A hidden rule labels the rows of this table. It goes by one to three of the table's principal directions, not those with the most spread.
[  4 -36  -4  -9 -29   5  -4  34  31   8  29 -24 -22  -6   3  25  53 -53  13   3 -11  18  12   0  16  14   4 -24  26  21   8   8 -14  24 -18  -4 -26   7  -4 -12  13  15 -43  23   7  20  -1   3] 4
[ 28  -7  14   8 -27  31 -45 -14   6 -24  35 -20  18  22 -11  33 -52 -45  -7 -22   6  31 -31 -22   9   9 -34  -8   8 -13  -3 -19  14  25 -12 -23  21  36   4  68  64   9  65  51  25 -77  15   3] 2
[-37  25  20  36  -4  12  23  66  13 -66 -27  45 -38 -31 -48 -53 -70  73 -17  25   0 -11  19  90  23 -66   3 -11 -38 -45  13 -26  29 -15  44  -1 -36 -78  -1  70   0 -43 -17   9  33 -17 -77  67] 2
[ -4  16  24 -27  43  27   6  29  -9  -6 -32  26  11 -30 -54 -32 -31  79 -28  -6  13 -21  -8  18  16 -18  -6   8 -16 -10   8 -30  22  -5  15  -2   1 -39  -9  45 -27 -32  16  -7  23  -6 -43  14] 4
[ 36 -11  12 -42  46 -26   3 -20 -43 -28 -26  -2 -10  -1  -8   6  69 -37  21 -12  11 -13 -22 -67 -27  34  49  12 -19  16   5  20 -14   7 -34   4   0  45 -19 -37 -28  45 -39 -57 -22  34  27 -32] 3
[-24   8  21 -11   9  34 -20  37 -11   9  -1  20  21 -49 -55 -25 -62  78 -43 -13 -21 -20  10  50  34 -39 -33  10 -35  15   4 -49  53 -14  13 -24  20 -41  10  57 -11 -22  48  14  -3 -23 -17   2] 5
[ 11  -9  -9  26   7 -39  17 -35  -2  -1 -46   2   8  31  38  28  47 -33  32 -25  12  23 -34   4 -23  24  16  13  -8  -2   6  22 -55 -10   2  -3  -8   2  15 -12 -39  40 -29 -31 -27  28  54 -22] 5
[ -5  -8  27  16  23 -10 -37 -37 -29  -6   5   7  -1 -26 -12  -6 -33  19  -5  13 -18 -33  -6   1  10 -13  -9  13 -22  17  -8  -9  43  -1  21  -5   5   6  15 -19   5  30  16 -21 -30 -19  -5   3] 5
[  7  15  20  33  49   3   1  21   4 -47 -21  10 -26   7 -64 -20 -63  12 -18  13   1 -18 -27  14  22 -47 -14   9 -14 -39 -15 -45  13   6  58  -3 -28 -41 -27  42  47 -48  37   8  40 -60 -90  64] 3
[-21  -5 -12  28 -53 -34  13  23   1 -48  29   2 -24   4  42   7  -9 -32  22  25 -20  18  23  38  -4 -27  27  -2  -6   6  -7  13   7   0 -30  15  11   8  16 -21  18  -2 -20  11 -33  10  19  10] 5
[ -7  34 -33  55  53 -30  16 -74 -15  10 -47  30   0  10   7 -35 -35  47   3   1  -1 -37  -3  25 -30 -24 -15  30 -25 -43 -19  10  -3 -56  81 -16 -16 -32   0 -16 -32 -25  42 -24 -21 -20  -7  18] 1
[-17  12  26  11  62  19 -16   2   6  33 -45  29 -10 -20 -48 -62 -74 106 -39  12  -8 -48   0  21  42 -49 -59  12 -13 -17   6 -35  20 -17  85   1 -25 -62 -12  28  15 -43  51 -13  40 -28 -67  44] 6
[-10 -13  -3 -13   5 -22 -54   9   1 -17   7 -13  13  33  12  18  -4 -23  23 -29  -5  -3 -16 -44  42 -34  -9   6 -14  45 -14 -18 -22  17 -20  27   2   8  -3  -5  48  -6  31  42   2 -34  53   7] 2
[ 23 -30  16 -21  15  -4 -13  46   4 -33  12 -19  -7  -3 -30  27  36 -49   2  -8  -7   4 -25 -13  14   7  21  -2   5  28  -6 -21  -1  36 -17  -3 -13  -1 -20   3  12   5 -32   5  14  -7 -30  14] 1
[ -5 -21 -47  56 -42  -7  -3 -34  49  52  13 -20  21  35  75  36 -11 -25  13 -22 -12   3   2  56   3 -22 -63   3  24  10 -12   6 -29  -8  62 -22  -7 -32  33  20  32  -3  16  47  20 -44  49  24] 4
[ 19  12   4 -20  59   2  18 -14 -25  33 -41   4  17   6 -32   2  13  27 -20 -16  21 -11 -30 -31 -28  29  -9  24  -8  -5  13  -6  -9 -12  19  -2   6  -2 -10  -1 -32  11  18 -48  20   6 -15 -23] 3
[-21  -7  -3  -8 -53  22  -2  55  22  -4  39   6  16 -26  -5   3 -35  29 -26   2 -23  18  23  86  27 -20 -30  -7  13  10   1 -13  38 -12 -19 -19  32 -23  23  61   1 -29  22  40  -5 -20  -2   4] 5
[ 15  10 -12 -22  27 -13 -51 -29  -5 -24   5 -21  25  47   3  25  -8 -38  30 -30  11   0 -31 -75  10   0  -3   7   7  16 -23  -9 -26  11 -12  21   5  37 -15   2  54 -11  51  44  15 -65  36  -3] 4
[-27  -5 -28  21 -13 -11  47  64  62  15 -42  20 -40  26   4 -31   8  32   0  -3  -2  18  22  63  43 -54 -36  -9  13 -25  17   2 -58 -24  37   8 -42 -68  -8  38   8 -64   0  24  40  20  -5  49] 5
[ 36 -22  24  56  67 -39 -24 -74 -11 -38 -33 -10 -28  25 -11  22  -3 -60  29   2  -1 -32 -55 -36   3 -13   6  17  -9  -5 -28 -14 -12  27  70  -8 -43   7  -8 -30  43  33  -2 -29  -2 -52 -22  50] 3
[ 32   0 -11 -18 -14  10  31  -1  11  25  45 -43  12  40   5  55  23 -75  -8  11  17  31 -18 -45 -15  40  -2   1  62  -1 -19   1 -11  29 -40  13  38  51  -6 -20  44 -16  25   9  19 -18 -15 -12] 1
[ 12   9   1  50   0 -26  25 -61   4 -11  -9  -4 -54   8  40 -22  11 -38  29  56  -8 -18  20   0 -37  19  16 -14  24 -44  -2  49  -9  -7  52   5 -43  25  -3 -56  26  35 -61 -52  -3  11 -43  20] 6
[ 28 -30  54 -77  -9  56 -82  23 -32 -19  81 -33  49 -33 -57  50 -55 -10 -36 -11  -6  15 -35 -47  12  36 -22  -1  24  52   6 -49  86  54 -67  -9  68  67   4  52  60  28  74  43  23 -78 -11 -34] 6
[  5  -7 -14 -41 -27  26  40  48 -10  22  38  -7  -5 -30 -24   4  23  -5 -30   9  -6  22  27   5 -25  22   6  -3  10  -1  19   1  30  -7 -50 -15  32  23 -10   2 -18  -9  12  -2  -5  38  -9 -37] 3
[-29  36 -23  16  22 -38  47   5   6   0 -53  23 -30  22   4 -40   7  34  14  18  -1  -4  22   9 -11 -19  20   9  -3 -22   2  18 -38 -35  25  29 -26 -21 -12 -39 -19 -33  -9 -35  -1  33 -11  12] 2
[ 16 -30  16 -15  -8   6 -37  17 -34 -48  49   1  -2 -29  -9   5 -31 -10 -14   2 -11 -17  -5 -10  -1 -24   4   9 -32  23   0 -18  62  22 -25 -13  26  15  -2  16  25  11  21  18  -6 -28   4  10] 1
[-11 -23 -34  47 -29 -21  31 -25  10   8  23  14  14  21  54  24 -22  10  -4   6  22  12 -11  40 -16 -29  -4  16   8 -13 -13   3   7  -2   8   4  28 -31  23 -19 -18 -35  29  31 -11   4  26  35] 1
[ -8 -56  -5  -3 -87  45  67  95  68  98  55 -21  10   5  54  45  21   8 -49  24  26  47  11  74  30  -1 -67 -18  68   9  33  -1 -15  37 -28  16  34 -57  34  31   6 -32 -32  35  60  56 -27  17] 2
[ -1  38  -3   1  14  15  65  61  30 -55 -43  15 -21   7 -63 -13  -3  10  -4  -2  20  24  -7  52   0 -13  27 -11  12 -55  -1 -23 -23  -9  15  -7 -26 -40 -23  72  -5 -60 -17   9  44 -18 -69  38] 5
[ 23  -4  32 -21  47 -17 -28  12 -49 -99 -22  29  13  -3 -28  -9 -25  22   2 -17  28  -6 -55 -39 -16 -10  59  22 -50   1  -2 -25  19  26 -32  14  13  -5 -24  16 -29  -6   5  -7   0 -11 -12  18] 1
[-19   6  -3  14 -24  14  68  58  34  29  -4  10 -23 -32  -4 -24  -3  41 -31  36 -24  -7  41 108  13 -22 -23  -5  26 -14   5  -1  14 -20  32 -14  -3 -55  15  24 -16 -37 -38 -23   9  27 -62  23] 3
[ 12  -5   4   8  -4  -5 -25 -49 -38 -29  28   9   4 -27   0  -1 -18  -7   0   4 -11 -11   2 -10 -30  12  23   8 -23   0  -9  10  52  -6 -13 -25  21  38   7 -18 -20  29  21  -9 -47 -10  24 -14] 1
[ -1  11 -20 -22 -29  12   3  19  17   7  32 -16  -6  -6   9   8  34 -27  16  10  -5  14  30  -7 -13  29  12 -20  25   2   3  28  -8  -2 -31   3  -9  25  -1 -11  -4  -1 -25  24  -4  13  -3 -21] 4
[ 23 -18  70 -95  41  68 -23  34 -38  58   2  -9  28 -85 -88  -1  32  49 -54 -11  -7 -21  -4 -35  16  59  -5  -2  -5  53  30 -31  56  29 -46 -24  28  24  -1  14 -53  53 -16 -53  -6  42 -31 -66] 1
[ 22  12   5  25  45 -18   2 -46 -18  16  -7 -12 -16  41   1   9 -16 -25   0  24  23 -16 -30 -64 -21  12 -21  16   8 -26  -4  12 -13   5  35  26  -9  22  -9 -37  42  11  26 -36  29 -25 -38  13] 2
[  5   5 -13  44  -6 -61  19 -25  -8 -99  -4  12  -6  47  46  14  -4 -46  43  18  25  28 -38  -3 -35  -6  80   9   4 -33 -31  11 -25  14 -21  33   3   5 -13 -42  -6 -26 -25   8 -26   1  -7  35] 4
[ 11  31   9 -17  76 -17 -11  -7 -45   8 -29   0  -3  -1 -33  -7  10   8   2  -4   2 -50 -11 -60  -3  -6  -4  31 -46  19  -6   0  -4 -12   9  18  -9   6  -4 -24  -7  15  10 -47  -9  -8 -14 -17] 3
[-19 -13 -91  75 -57 -63  66  26  75 -18  25  -4 -69  56  80   6  38 -69  45  35 -23  11  48  92   6 -61 -21  -9  43 -36 -24  56 -55 -40  48   6 -47 -39   6 -18  43 -69 -27  49   5  -8   4  76] 1
[-10   8  38 -16  -2  46  16  28 -26 -16 -21  45  11 -80 -40 -45 -29 102 -38   9  13  -8  10  66 -30  18  21  -8 -36 -28  40  -8  59 -13   4 -29   4 -42   8  53 -89  21 -46 -36   2  43 -51 -14] 6
[ -8   0 -28  39  -2   0  -3  13  44   8  -7 -12  -1  33 -11  20  -6 -29   6 -27  -3   7  -9  22  28 -33 -31  -4   2  -5 -17 -24 -33   0  47 -13 -34 -42  -4  33  34 -32  20  50  33 -47  -1  41] 4
[-16  33  22   4 -19 -12 -33  -5 -34 -87   6   7   6  -7 -11   1 -26 -21  33   0   1  27  -7 -34 -21  13  81  -8 -37  -1  -8  -9  11  16 -63  18   6  40  -4 -18 -12  22 -10  13 -46   1  14 -24] 6
[-11  -3   7  31  -4   3  16  23  40 -10 -11  -2 -38   1  -9 -21 -24   0   1  23 -18  -9  15  47  38 -44 -23 -16  22 -21  -7 -18  -9   5  52   0 -37 -36  -8  22  55 -32 -13  14  30 -23 -52  53] 6
[-22  -2 -31  51 -26 -40  21  30  29 -67  -9  13 -29  48  26   8 -19 -26  32   0  15  31 -12  29   2 -52  20  -2  -8 -30  -4  -4 -38   1  12  25 -28 -36  -8  13  32 -43   1  48  23 -19   4  59] 2
[-10   1  -1  -9 -10  35   2   6  47  78  -3 -28   8  35  -5  12   5  -7 -14 -12  14  12   7 -29  47  -1 -54 -23  42   3   3 -15 -40  17  18  15 -11  -7  -4  12  56 -17  19  27  57 -12   2   7] 6
[  57  -40    4  -42  -35   30  -24  -31    6   70   96  -71   28   26   16   93   40 -112  -17    2   -1   30  -19  -67    1   77  -53   -5   82   40  -13   20   18   41  -62  -13   63  104   22  -13   66   44   47   14    3  -40   32  -48] 3
[  8 -46   0 -34 -33  16 -13  30 -17  19  58  -1   9 -25  10  17  17   2 -30   3   4   0   9   5  -4  11 -23  -1  -3  26  23  16  48   5 -39  -8  35   9  13   9 -14  24  -2   3   5  19  19 -15] 1
[ 19  34  -6  25  40 -53  28 -20  -4 -61 -63   5 -49  39  17 -22  48 -52  58  12   8  -2  -9 -45 -33  14  65   1 -13 -33  -7  37 -73  -4  12  25 -60  17 -29 -47  -7  11 -66 -48  -9  26 -17  10] 2
[ 19 -14   2 -10  26  -3 -25 -33  -5  15 -20  -1   4   0   3   2  26  -3   9 -23  -1 -20 -10 -22   0  14 -14   4  -9  17   4  14 -10  -2  21 -16 -16   9   3   2 -12  33  -7 -17   2  -8  33  -6] 1
[  2  -3   1 -16  10 -23  -5 -41 -27  11 -14  -3  33   1  39  22  44  -5  23 -17  11  -6 -14 -36 -26  31  46  13 -10  39  -7  12 -15  12 -33  16  19  21  14 -60 -52  39 -37 -29 -41  41  55 -38] 4
[ 14   3  10 -13 -13  10 -55 -60 -23  27  36 -32  33  19  11  34 -10 -51   5 -20  -5  10 -11 -79   7  29 -14   1   3  28 -17  -2   8  15 -43  -1  40  76  11 -23  39  39  57  14 -33 -29  65 -49] 2
[-10  22  12  23  30  -9  -2 -35 -27 -14 -48  32  -4 -22   1 -48 -13  51   5   4   5 -25   2   0 -27   1  32   4 -44 -24   9   8   2 -19  32  -3 -26 -23  -8 -22 -55  20 -33 -42 -20  35 -14  -4] 6
[ 13 -35 -29   3  13 -20  -9  -1  27  31  -3 -18  12  45  28  44  29 -33  14 -35   9   0 -29 -11  23 -20 -44  16  14  30  -6  -3 -43   9  19   4  -6 -17   8  10  27 -11  28  34  27 -30  48  21] 1
[-23  16 -20 -12  13 -10   0  72   7 -63 -11  18 -12 -12 -53 -20  -8  20   5 -13 -16   1   8  47  17 -42  14   1 -26  -8  -3 -24   4 -29   3  -5 -22 -41 -22  51  -6 -50   8  37   8 -24 -28  22] 1
[-16 -10 -15  28 -37 -19  -2  14  24 -27  10  -8  -1  16  29  25  16 -43  30  -8  -6  23  -1  32  14 -16  13 -11   0   5 -10   0 -25   4 -10   4 -12 -14  11   5  10   0 -29  36 -15  -3  24  11] 6
[ 21  -9  18  22   7 -32  11 -26  -3 -13  -9 -16 -57  18  25  -3  48 -71  27  36 -11 -24  11 -23   5   7   4 -11   7  -5  -3  44 -21   6  21  12 -36  33   2 -42  43  55 -74 -65  -3  12 -12  14] 5
[ 21  -4  -5 -32 -20   4  -2  28  11  -6  34 -36  20  40  -4  58  33 -75   7 -16  16  45 -27 -46   1  37   9  -5  35  17  -8  -4 -26  29 -62  16  26  43  -7   6  32  -2  12  28  17 -17  13 -22] 5
[  9 -26 -42  25 -36 -43   2 -74  45  85  -7 -44   4  86 106  47  81 -98  47 -24  -5  26   2 -50  18  26 -31  -6  53  32 -17  50 -99   4  -1  16  -5  47  19 -72  38  34  -9  -2 -19  24 121 -24] 2
Which label does each new row get?
[  31  -55  -19    7  -59  -29    6  -27   -7  -14   65  -35   35   36   78   94   40 -104   19  -14   12   44  -39   -6  -30   29   21   13   32   35  -19   12    1   38  -66   -1   65   50   29  -27   13   34   -5   22  -32   -4   77  -19]: 3
[ 32 -14  -6  -2  32   8  -9 -12   4  45   7 -24  10  26 -10  35  11 -32 -16 -19   6 -24 -25 -22  16  -2 -65  16   7  15  -7  -4  -6   4  34 -14   4   0   9  27  40  10  33  -5  37 -50   3  10]: 3
[ 53 -20   5 -18  29  -2 -55 -62 -31  15  54 -47  38  30   4  62  -7 -78  -3 -15   0 -11 -48 -89  -8  32 -27  24  23  34 -33 -12  22  31 -18  -5  47  73  -1 -22  63  26  71  12  -6 -73  22 -24]: 1
[ -40   90  -92   57   35  -59   75  -17   67    3 -104   20  -63   90   14  -60   43   -6   70   -3    9   14   41   -5   -5  -30   16  -11   14  -85  -17   52 -127  -80   72   33 -102  -34  -39  -34   -4  -91    1   13   15   17    4   35]: 4
[ 11  -9  15 -24 -16  24  26  55   6  -9  19  -2  -4 -15  -9   7   0   7 -22  17  12   3   1  38   2   2 -18  -7  16 -11  17   1  19   7 -12   2  14 -15   7  52  11  -3 -30  -5  38  -4 -45   8]: 5
[-23  41  10 -11  17  16  21  25 -12 -11 -24  25 -10 -18 -45 -46 -39  64 -20  16   7  -2  17   8  -3 -11   8  -2 -16 -34  13 -12  15 -23   1  11  -1 -14 -15  18 -12 -31  20 -13  10  10 -44  -2]: 2
[-14  24 -40  78  28 -61  87  -3  -1 -39 -57  55 -52   3  31 -52  -4  48  10  39   1 -34  17 101 -43 -50  18  28 -33 -63  -3  41 -13 -62  80  -3 -38 -78   7 -14 -65 -42 -44 -57 -15  32 -48  61]: 3
[  21  -21    9  -32  -39   14  -72  -26    0  -12   65  -55   43   32   11   75   13 -103   25  -33    1   42  -30  -85   14   42   11  -17   32   47  -22  -17   -3   53  -74    6   35   85    1   -7   67   38   33   63   -8  -52   65  -39]: 6
[-31  14 -20  11 -11  -4  42  61  35 -11 -52  32 -10  17  -1 -26  -3  52   4 -20  20  25   6  57  25 -44  -8  -4 -17 -30  21  -5 -51 -26   7  11 -22 -68   0  57 -28 -53  -3  26  24  25  10  25]: 2
[-24  42 -15  74  61 -35  42  -3   6 -42 -75  44 -38 -13 -37 -56 -36  58   3  19 -19 -52   8 104   2 -66  -4  20 -41 -55 -20 -10  -1 -60 118 -22 -60 -93  -4  28 -28 -44 -21 -36  -3 -27 -78  68]: 3
[ -1   5  31 -11   4   8 -35 -38 -21  17   5   1  16  -9  12 -13 -16  20  -2  10   3  -3  -2 -55   0  26  18  -3  -1  16  -1   4  11  22 -27  19  15  32   1 -48 -13  23   7 -16 -25  24  11 -25]: 6
[ 17  15  22  -1  48  -8   8 -23 -27 -57 -55  23  23  11 -32   5  -2  12   8 -31  40   3 -56 -14 -11   2  43  14 -31 -24  -8 -23 -13   5  -3  -1   4 -14  -9  32 -38   1  -5 -19  -3 -10   2   7]: 5
[ 37   4   7   6  29  -6   2 -77 -21  53   1 -28 -17 -17  29  -2  44 -40   9  35 -24 -48  18 -38 -53  63   1   2  24  11  -3  45  10   1  48 -16 -22  50   3 -77   0  75 -61 -86 -11  13 -28 -30]: 4
[ 16  -8 -46  42  23 -49 100 -14  37  35 -55   3 -54  46  48  -5  84 -38  25  17  13  -7   7  26 -13 -13  -3   9  27 -39  -3  47 -83 -26  53   6 -45 -33  -7 -42 -17 -25 -56 -49   7  56  -3  35]: 3
[-24  49   7 -60  52  35   7  49  -7  45 -43  19   3 -26 -88 -52  16  81 -30 -13   6  -9  26 -43  17  18   6  -5 -19   0  19 -12 -11 -25 -17  12 -19 -16 -32  -2 -58 -35  19 -20  13  45 -35 -33]: 4
[-10  47  34 -64  37  10 -66  22 -66 -68  -7  30   9 -43 -63 -54 -30  62  -2  -3  -5 -24  12 -57 -14  18  45   2 -62  12  15   3  47 -17 -50  14   5  33 -21  10 -37  19   9 -21 -18  -4 -13 -42]: 6
[-25  35 -27 -12 -27  21  41  55  31  21 -13  17 -36 -24 -14 -61  28  39  -7  22 -14  11  67  40 -13  16   3 -31   8 -39  28  38 -18 -43   7  -8 -41 -22 -20  10 -42 -27 -45  -8  15  56 -40 -12]: 4
[  54   -4   51  -64   46   27  -65  -42  -88  -41   17   -9   38  -37  -48   19    9  -26   -5  -33   19  -18  -45 -117  -32   53   48   14  -55   29    2  -16   51   35  -74  -18   41   80  -14   -1  -24   75   15  -28  -35   -9   31  -65]: 1
[  48   -5  -16  -28   57  -28  -58  -58  -25   -7   28  -52   30   59  -12   68   26 -105   29  -34    3   -4  -57 -125   -6   30    0   25   20   39  -42  -12  -21   25  -23   11   20   81  -23  -41   66   10   74   25   -4  -77   37  -23]: 1
[ 24  16  64   8  90 -17 -32 -58 -78 -83 -58  29  10 -31 -67 -14 -33  24   3 -11  14 -32 -64 -44 -25   8  67  29 -69  -9 -11 -38  38  15  10 -10  -2  11 -14  -9 -43  44   0 -64 -41 -14 -29  -3]: 5
[-36  48   5  49  27 -25  70  21 -14 -72 -79  68 -45 -24 -32 -77 -51  89  -2  27   6 -14  16  87 -12 -63  40  12 -54 -73   7  -9   5 -50  46   1 -28 -71  -7  29 -50 -49 -17 -42 -17  29 -53  46]: 5
[-15 -17 -31  45 -53 -34  68  11  56  33  -6 -25 -42  53  72  27  49 -67  32  24   1  37  19  20   1  -8   1 -15  50  -7   4  25 -74  13   9  31 -27  -4   9 -51  42  -4 -51  -1  16  42  17  22]: 2
[ -4  16  13 -11  25 -28  -9 -50 -29 -10 -60  14   2   4  20 -24  48   7  38 -14  12   2  -7 -62 -31  41  67  -3 -26   6  13  26 -42  -2 -19  20 -23  28 -13 -65 -58  53 -55 -54 -35  66  47 -43]: 6
[ 32 -47   6  -6 -25  -6 -18 -30 -24   2  62 -27  22  -9  27  65  15 -61  -3   0  -7   8 -24  -7 -25  32  -2  14  17  38  -8   6  43  27 -35 -20  49  50  27 -18   9  49  11  -1 -29 -18  35 -23]: 3
[ -2  -2  -2 -39  -8  -6 -52   5 -25 -45  45  -7  13 -18  -6   9   5 -17  19  -1 -12  -1   7 -36 -14  19  35  -5  -5  31  -6   7  33   7 -49   9  12  43  -8 -20   1  15   2  28 -22 -17  14 -25]: 4
[ -4  26  24 -25  36   2  20  10 -20  -4 -61  21 -11 -24 -32 -38  21  43   1  -4   1 -14   7   4  -4  12  19   2 -26  -9  21   6 -13 -22   4  -1 -17  -7  -6  13 -43  22 -38 -59  -7  38  -9 -26]: 5
[ 17 -31  12  12  -7   1  48  20   2  23  25   0 -20 -21  28   2   8   6 -31  45  -2 -32  10  58   1 -17 -28   8  20  -1   1  13  34   9  25  -3  16 -31  21  -3   4  -1 -49 -43  14  19 -53  34]: 3
[ 17 -11  -5  42  14 -38  24 -52   2  -2 -31  -1 -42  26  33  -5  34 -46  26  16  -2 -14  -3  -3 -12   0  -3   1   3 -26  -1  36 -31 -13  46  -4 -33  11   1 -31  18  36 -39 -51  -6  11  10  17]: 5
